Input:
[[ 23   4 -24   6  -6 -15 -16  -9 -19  22]
 [-26  13  17  10  11  15  10  11  20  27]
 [ -6   5  12   0 -12  -4  16   4 -12  -5]
 [  5  -6   1  -2  -8  -5  -4  -9  -5 -10]
 [-14  10  11  10   7   9  -2  10  12  39]
 [ 16   6  -5  -1 -10 -14  -2   0 -23  -5]
 [ -4   9  10   6  -4  -4   5   8  -7  26]
 [  1   3   2   4  -7  -5   1  -4  -9  13]
 [-16  14  18  -5   7   4  22   9  -4   2]
 [  5  -7   3   5 -24 -11  -7  -4 -16  20]
 [ 15   2 -16  -4  19  -3 -16  -5   2  -7]
 [ 16  -4 -12   3 -15 -12 -10  -7 -10 -16]]
Output: -7

Input:
[[  5 -14  -8  10  -5 -11]
 [ 18  16   1   6  -1  20]
 [  4   3   5  16   6  12]
 [-23 -38   5 -24   1 -28]
 [ -2  17   0 -23  -1   5]
 [ -7 -15   3 -18  -2 -10]
 [  8 -12   6   8  -1  -1]
 [ 16 -25   3  22   0   2]
 [ -9  18   4 -24   2   6]
 [-14 -35   3   2   2 -21]
 [  5   2   1   6   0   4]]
Output: -21

Input:
[[ -2  28   3 -21  35  -4 -12 -30   8  19  -3 -20]
 [  6 -14 -15 -10   9  -1  22 -10   3  -5  10  18]
 [  2  -3  13  -8 -10  -3  -6 -14 -16   3   3  -3]
 [  0 -10  17 -22 -29  -3  -4  -6 -31 -27  -2 -46]
 [  9   9 -14  13  -7  10 -10  -2   7   9   0  24]
 [ -8  31  -2  20   9   6 -15   6  21  28  -7  10]
 [-12  -1  -3  25  -8   4 -10  20  18   6   2  23]
 [  0   3  18   4  -6  -1 -13   9   2   1   3  -7]
 [  5  -8  14 -18 -11   4 -22 -17 -16  -4   7   2]
 [ -6   1  -5  28 -19   0  -3  23   8   1 -19   6]
 [  1  17  -4 -15  15  -7 -38 -28  -3  17   2 -17]
 [ -7 -16  12 -32 -14   5  -5 -20 -24 -22  -8 -29]]
Output: -17

Input:
[[ -1  37 -13   1 -16 -13  -3]
 [ -9 -15  -4   1   6 -31   1]
 [ 19  19  -8   1   2 -14  -2]
 [-38  -5 -11   1  -8 -26   0]
 [-20   7  -8   0 -18  13  -3]
 [-30   6 -13   1 -10 -27  -1]
 [ 20 -30   5   0   7 -18   3]
 [ -6  35 -11   1 -16 -14  -3]
 [-32  -9   2   1 -14  16  -3]]
Output: -3

Input:
[[ 25 -22  16  -1   5 -18   3   9  12  -9 -23   9   2  -6  -8  12]
 [ -6   6 -12   3  10  23 -14  21   3 -21   9 -13  -7   4 -10 -24]
 [ 27  -4  24  -4  10  -2  13  16  -8 -14 -24  12   5  -1   7   3]
 [-27   6 -21  18  -9  16   5   2   8  15  -5   1   3  24  -2   3]
 [  0  10  -6 -11   4  15 -15  30 -21 -14   3  12 -18 -14  -4   0]
 [-17   0  -7  -9   7  -6  14  -9   7  40  14  -8  -3  12   4  -6]
 [-30  -2 -22  12  -4  23   3  -5   0   5  -7   8   5  23  -8  -2]]
Output: -6

Input:
[[ 18   9   0  10  -5 -19]
 [-18 -14 -16  25  23 -40]
 [ 13  -1 -15 -20 -26  13]
 [ -2   4 -21   4   3 -14]
 [  2   8   7  -3   4   0]
 [  3   4  10  -8   0   1]
 [  1  -1   5  -1  -2   1]
 [  0  -1  -1   2   2  -1]
 [ -1 -15  -6   5  -9   1]
 [ -4 -23  19 -16 -13  20]
 [  7  -4   6   1 -10   4]
 [ -2   2 -11   6   7 -23]]
Output: 4
---
Q:
[[  3  -2  15  37  19  -9]
 [ 41 -42   3   8  10 -32]
 [-39  41 -16 -12 -15  25]]
A: -9

Q:
[[ 20 -16 -19 -17   8   9]
 [ 11 -10 -10 -13  18  17]
 [ 34 -35 -30 -31  33  22]]
A: 9

Q:
[[  6 -37  33  35]
 [-37 -36 -35  35]
 [ 17  36 -40   9]]
A: 35

Q:
[[ 28 -32 -28  11 -30  33  29]
 [ 21 -10  -6   4  -8  26   1]
 [  3 -25  26  -1 -36 -45  26]]
A: 29

Q:
[[-38 -38  38  38]
 [ 40 -33   9 -37]
 [ 38 -37  37  32]]
A: 38

Q:
[[ -3 -42 -15  10]
 [  5   5   3   4]
 [  1   1   3   2]]
A: 10
---
[-13  -4 -14 -42 -19] -> -19
[-1 -6  1 11 38] -> 38
[-33  26   8 -20  41] -> 41
[ 14 -20 -48  22  41] -> 41
[-15 -24   3 -13  35] -> 35
[ 43   6   8  23 -22] -> -22
[ 35  -6 -24 -25   4] -> 4
[  4  -6  42 -40 -11] -> -11
[-28 -36 -21  39   3] -> 3
[ 12 -21 -33  37  -9] -> -9
---
[  2 -44   2 -33  11 -32] => -32
[ 26 -25  21  39  27  27  -8] => -8
[ 47  30  19 -36  13  29] => 29
[-20  23   1  -4   7 -40 -13] => -13
[  3 -48  -6  -3] => -3
[-44 -28  16  13 -16] => -16
[-10 -12 -23 -36  47 -30] => -30
